rotation steps, each row followed by its count of steps
The counts run from 0 to 507.
[  1 -16 -19  -8   2   5 -13   9 -23  13  -1   0  -1  -3  -1  14   8 -12
   9   5   1   5   0  -4  26  -1  -9  -3  27  15  10  -8]
365
[  5  13   3  12   0  -9   7  -9  -5 -10  13  10   1  -2  30  -9   5  -2
 -36   2 -13   3   2  -4 -13  -7  -2  -3   0  -6   9  -1]
219
[-20 -14 -13   9  20   5  -1   0   2 -10   2   3  -9   8   2  -4   8 -11
  -9 -10  13   3 -18   4 -22 -19  -2   1   6  10  24  -7]
491
[ -4   3  -6   4  15  12  15 -20  -9  -6   3  -4  17 -10   1   3  -4  -6
 -18  -2 -19   9 -22   2  15   0  -6  -2  20   7   8 -20]
395
[ -2   4   1   3  -6  12  19  -2 -10 -11  21  12  -7   1  25  -9  10 -17
 -26  -6 -14   0  -6   2  17   5  12   3  12   0   6  -2]
213
[ 14   6 -14   9  -4   2   0  -9 -33   0   4  10  -2   9   1   4  -2  -7
 -14  -9   1  -8  22 -23  -9 -13   1   2   9  -3   5  -5]
286
[  6  -3   2  16  -2  -5   7  -2 -14   3  20  19  11 -16  21  -4   1   7
 -29  12  -1  14   9   0  -5  -8   3   8   8  -4   6  -6]
447
[ -2 -13  -2   9   5 -12   1 -18  -7  12  -5  12  -2 -15  18   8   0  13
 -10  -4  -5  21   9  -6  -4  -8 -10   9  16  24  14   4]
48
[ -4  -1  -5 -14  -1 -11  -4   3  10 -10  10  26 -13  -3   7  18 -16  -6
 -24  23  23  -2   4  -7   0  -5  13  -7   6   4  -8   7]
261
[  1  11   7   2   2 -13  15  -8  -6  16   0  10 -15  21  20   5   2 -11
   0  -7   6  -6  11 -18  11   8 -10   3  18  28   4   2]
457
[  8   9  -2   1  13  -6 -26  -9 -13  17   0  15  -1  11  11  12  -3 -17
  -2  11  13  16  19  -8   2  -5 -12   5  14   2  13 -13]
131
[ -2  -7  -4   1   3 -10  12  -2  12  12  -1  18  -2 -30  10   6   0  14
  -6   0   2   6  -4 -23  -8  -9  -7  -1  20  34   3  12]
276
[ 14  -9 -15  -8 -22 -15   3  -3  -6  -1  20  -7  -1  -3  22  -5   3   3
 -28   7 -10 -12  17  -3  -6  -2  -2  -3  12   8   6   8]
45
[-15   5   0   3   0   4 -16   1 -22  -8   2  -7 -16  11  24  18   2 -16
 -19  -8  -5   5  -2 -21   6  11   0  -2  11 -21  -1   2]
142
[-11 -14 -14  -6  -3  14  18  17  -3  -5   2  18 -22  12  -2 -13  -4 -16
 -15   2   0   0 -23   2   9  -3   4 -14  25   6   4  -8]
259
[-17 -13  -8   5  15  14  -3   0  -9 -11   7  15  -8  -9  -7  10  11 -12
 -10 -15  23  -7  -5 -12 -13 -23   2  -1   5  13  10   0]
263
[ -2   1   8  20  15  -2 -12  -6 -12   7  -4   2  -4 -24   8  -2  -2   5
   0  -4  -5  -1   2 -29 -10  -6 -18 -20  18  10  11   1]
120
[  5 -11 -16  -6   2  -3 -22  -3 -26   5   8 -10   2   4  13  22   8 -17
   1   3  -2   3   7  11  19   4  -2   1  17  -9  20  -7]
137
[ -1  -3 -11   2  15  -9   4   0  -3  -7  14  -1 -19  24  -1 -20 -25 -12
 -22   5   6  -8  13 -10 -22   8   5   4  10   2  -1  -3]
332
[  7  -9   3  17  18  -9 -15  -8  -8  11  15   1  12 -29  12   7  -2  13
  -5   4   2  -4  18 -12 -16  -7  -7  -6  10  10  17  14]
113
[ -9  -7  -3  27  15  -2  10  21 -21  14  -7  -8   7   2  -6  -1  -1   0
 -16  -7  14   2  -5 -25 -10  -1 -17 -15  11  -5  14   0]
180
[ -2   0   6  19  20  -3  -1 -27  -2 -11   6   2  13 -30  18   2  -8   7
 -20  -3 -12  17 -11   9   1  -5   1  -2  13   3  16  -6]
394
[-27 -13  -6   3  18  15   1   9   0   2  21   6   5  10   1  26   8 -12
 -14  -6   2   0  -1   0 -15  -2   6  -1   7  -8   1  29]
88
[ -5 -18  -5  16   3   6  -2  15 -15  -1  18  10   4 -12   3  14  17  -3
  -1   0   8  -8  -2  10  -4 -15   6 -14  12  -9  23  26]
23
[ -5 -17 -16   5   9   9  15  13  -1   2  14  -4  10  -8  -2   6  19   2
 -10 -16   5 -10 -13 -13 -11 -14  -8  -1  13  25  10  17]
270
[ 14   7  -2  -6  -5 -16   7  -1  -4  17  11   5   3   1  14   4 -16   4
  -9  19 -14  -5  17 -13  14  19  -5 -10  26   4  -6  12]
117
[ -1   1   1   7   2 -15  16   8  -7   8   4   6 -10   6   5   1 -31   2
 -16  14  -3   5   4 -17  -2  15  -2  -9  25  -4 -11  15]
344
[-10  11 -10  -9   9  10  -2  -5  -4 -11  13   0  10   0  15  24  -1 -19
 -36   9  -6   6 -10   2  10   4   9  -5   4 -15  -2   3]
148
[ -5 -14 -24 -14  11  -3   2  -2 -13   2   4 -25  16  11   1  20  -2 -11
 -23   0  10  -1 -10  -4   4   3  -5   9  11   8   3  -9]
156
[ -4  -6 -17   2   3   5 -16   0 -12 -19   9  -1   7  -8   1  15 -14  -4
 -29  16  -1   0  -7   3 -17 -10   7 -22  11 -23  13   3]
83
[ -7   2 -15  -8  14  -8 -21 -13  -7 -10  -8  -8 -14   5  10   5  -9 -10
 -26  -2  12   4  -9 -13 -10   0  -5   4   6   5   1 -27]
150
[ -7  -7   3  13   6 -24 -19 -12   0   1  -7   8 -12   1  27  17  -3   0
   1   7  14  12   4  15  -2  -9   4  -2  15  -4  24   8]
477
[ -1  17   4  14   0  -8   9  -5   5  11  -4  15   6  25  14 -11 -14  -4
 -24   9 -21  23   7  -2 -12  -1  -6  -3  10  -1  12   5]
63
[  8  13  -2 -11   9  -1 -16 -17  -9   4   8  14  17 -15   4  25  -2 -12
  -4  14   3  -5  11 -11  10  -6  -2 -16  15  16   6   1]
125
[ -6   1  -3  11   9   9   2  29   5  19   4  20  -6   6   8  -7  21 -12
 -17  -2   8  18  -7  -9   1  -7 -13  -2   5  11  11  -8]
199
[  3   6  -4   3   8   9  13  -6   2  11  17  14  11  15  -1  -8  16 -16
   0   1 -12  -1   9   0   3 -11  -6  -7  15  29  26  -3]
289
[ -4  -8  -8  10  16   8  19 -11 -21  -4   1  -3   0  -2  -7  -6 -21  -7
 -11  -5   0   8 -16  -6  11   3  -3  -4  23   1   8 -21]
168
